[[129 130 135 127 120 127 137]
 [123 137 106 107 144 117 134]
 [139 139 126 128 127 140 132]
 [137 139 129 127 123 137 138]
 [142 136 130 138 126 147 125]
 [130 126 118 131 140 134 113]
 [138 129 130 140 129 144 118]
 [132 130 117 130 141 136 115]
 [129 127 117 129 141 132 115]
 [117 130 120 110 132 109 139]
 [133 139 129 120 122 129 143]
 [125 140 120 107 127 115 149]
 [128 130 135 127 120 126 138]
 [127 137 119 115 130 121 140]]
Indices start at 0.
The entry in row 0 and column 2 -> 135
The top-right entry: 137
The entry at row 2, column 0 is 139
The bottom-left entry -> 127
The entry in the top-left corner is 129
The entry at row 1, column 0 -> 123
The entry at row 2, column 2: 126
Find the entry directly below the largest entry.
138
Find the bottom-right entry.
140
The entry just left of the smallest entry: 137
Find the entry in row 1 and column 2.
106
The entry at row 0, column 1 is 130
Find the entry just right of 122.
129
The entry directly above the largest entry: 143
The entry in row 2 and column 1 -> 139
Find the entry just right of the smallest entry.
107
The entry directly above 113 -> 125
Find the largest entry.
149
The entry directly above 143 -> 139
